Each path below is one point turned by a fixed rotation once a step. After each direction that follows a path, write how fast that rotation turns it, in degrees each step (0 if it stays still).
Each turn is a multiple of 5 degrees from 10 to 175, or 0.
Each row of a path follows its step; steps can be skipped.
Path 1:
step 2: [ 23  -7   8 -40 -30 -20  40  -7 -22  -4 -30   1 -19  25  12 -20  -1  -2
  36  18 -23 -16  13  28 -32  -7  17  18 -53  61  -7   6  -7 -41 -18  26
 -53 -15  38 -11 -39 -27  36  -8 -24 -20  -7 -48 -10]
step 6: [ 50 -11  -1  21  13 -23  -2  18   0  45 -40  21   7  26  21 -37  22  12
  14  15 -22  10  24 -10 -19  47  -5 -45 -11  49  -4  33 -43 -29  10  49
  37  -6 -41  33  10 -27   0  13  26 -47  18  24   0]
step 7: [ 12  64 -17   0 -20 -14  -1   0 -26  21 -16  44 -39  41  38  14 -29 -20
  11  36   2   2   6  33 -20 -29  26  -6 -31  49  14   5  17  -3  16  22
 -51 -41  -6  47   3  10 -15  14  -1 -17   5  38  43]
step 10: [  4  13  37  -6 -20  -4  20 -12 -24 -11  19  11 -28  -2  23 -30  -6  -7
   4  14 -15  16 -10  38  14  41   6  23 -33  92  13 -15   5 -41  35 -19
 -34 -34   6  62 -39  12 -21 -22 -31 -19  -5  17  24]
step 13: [ 18 -33 -39 -44 -12 -40  10  21 -23  19  -7  48  -3 -11  35 -29   5  12
  34   7 -17  -7   9  32   5   4  34 -24 -38  48  -5 -16   9 -45  50 -14
 -52  -3  23  36 -10  -5   4  43  -7 -43  -1  11  17]
step 14: [ 11   8 -32  26 -27 -17 -36 -15 -63  14  -6   6 -24  61  32 -20   7 -20
  39   0  23  40   6  27  -1  10  27 -27 -32  11 -31  39 -28 -29   4  34
   4   8  -5  51  -1 -44  22 -21   9  17  16 -17 -36]
step 15: [ 26  38 -27   3  53   3  -7 -21  -7  42 -38  20 -29  16  12 -23 -33 -18
  19   2 -26  27 -14  14  16  19  -1  -2  22  74  23   2  -1 -28   5  46
 -10  27  -2   9 -44   7 -17  10  43 -35  32  47  -6]
step 17: [ 32  -3  16  27  -5  18  18 -18 -51  36 -62  22 -24  32  22  13  -4  -1
  -1  36   3  12  11  33 -24  65  18   2 -52  12   4  47 -19  23  31  43
  -8 -40 -14  23 -23 -18  -3 -28  11  -1   5  -7  -3]
step 24: [ 33   0 -42  15  42  -4 -19   9 -15  19  -8  42   5   5  22 -23 -13 -19
  56  21 -17  31  13  33  23  25   4 -32  19  59   2  27 -13 -16  31  25
 -27   1   8  42  -1 -37 -23 -12 -67 -31 -12  15 -17]
step 30: [ 12 -17   6  -5  12  -3 -39  17 -13  32   9  33 -17  58  35 -26 -12 -62
  31   7  23   6  15  11 -10   7  -2 -44  -1  46 -30   2   2 -86   1  19
  -6  13  46   6   9 -39 -12   0   9  11 -29  29 -18]
Speeds:
[  4  -2 -10  -2  -6  -6   6  -1   7   0  11   8  -7 -10   0   6  -3   4
  17   8 -14   1  -8   1  -6   2  13  -2   2  -2  -5   7  -6  -6   3   9
  10  17  -1   2   6  13  11  -1   1  17  -1  14  -5] => 40
[ -5  -5  15   0   7   2   1 -13   6   5  10  -8   0   6  -2 -10  -8   8
   6  -4  14  15   2  -1  12   0  -1   8  13  10  -1   2  -3 -14   1  -8
  10   7  -1   9  -5   7 -11  -8  12   6   0   4  -3] => 70
[ -2  14   1   1   1  -4   1   5 -15 -17   9   3  -9   9   0  -9  -7   3
   8  -1   2   0 -14   0   7   2  -4  -1   0  -5   3   0 -16  12   6   2
   0 -14 -17  18   6  11   5   3   2  -2   4  -8  -2] => 100
[  1  -4  -4   2 -12   3  10  -8  -7   0  -9  -1  12  -5   7  12  -6   3
  -1  -6  14   1  -3  17  -5 -11   2  19 -21  -6   0  -1 -12   0  -2  -4
   2   7   1   7   2   0   4  -8   4   0   3  -7 -12] => 120
[  7   2  -4   2   1  -4   1 -12   1  13   4  -8   4  -1  -1 -14  12  -2
 -12   3  -3   0  -8  -6  -6 -12   0   5   3  -7   8 -10 -18  -5   9   4
   7   3   4   2   3   9   6  -1  -8 -21  -9   7  11] => 115
[  1   0  20   0  -5  14   9  -3  -1 -13   3  -2  -4 -17  -1  -8  12  -8
  10   3   3  -1 -13  -7 -12  -5 -15  -4  -8   0 -12   6  -1   1   5  -1
  -8  -4  16  -1  -2   0  -5   0   6   1   1   6  -1] => 40
[ -3  17   5 -10  -2   4  -1   4  -5  -5 -12  -8  -9   2  -7   6 -10   2
  -4  -1 -12  16  -1   4  -9  -2  13   8  -3   1   1  -6   7  -3  -9   6
   1 -10   7  -7  -9  18  -1  -5  12  -8   1   9   5] => 135
[ -8  12   4  -9 -13  -4  -2  -3   3   3   7  -8  -7  21   4   1   9  -9
   5   6   8  -2  12  -3  -4 -23   4  -4  -2   7  -1   0  -6   3 -15   3
  -3  -1   4  -4  14  -1   1   1  -4  14  -5  -4   1] => 155
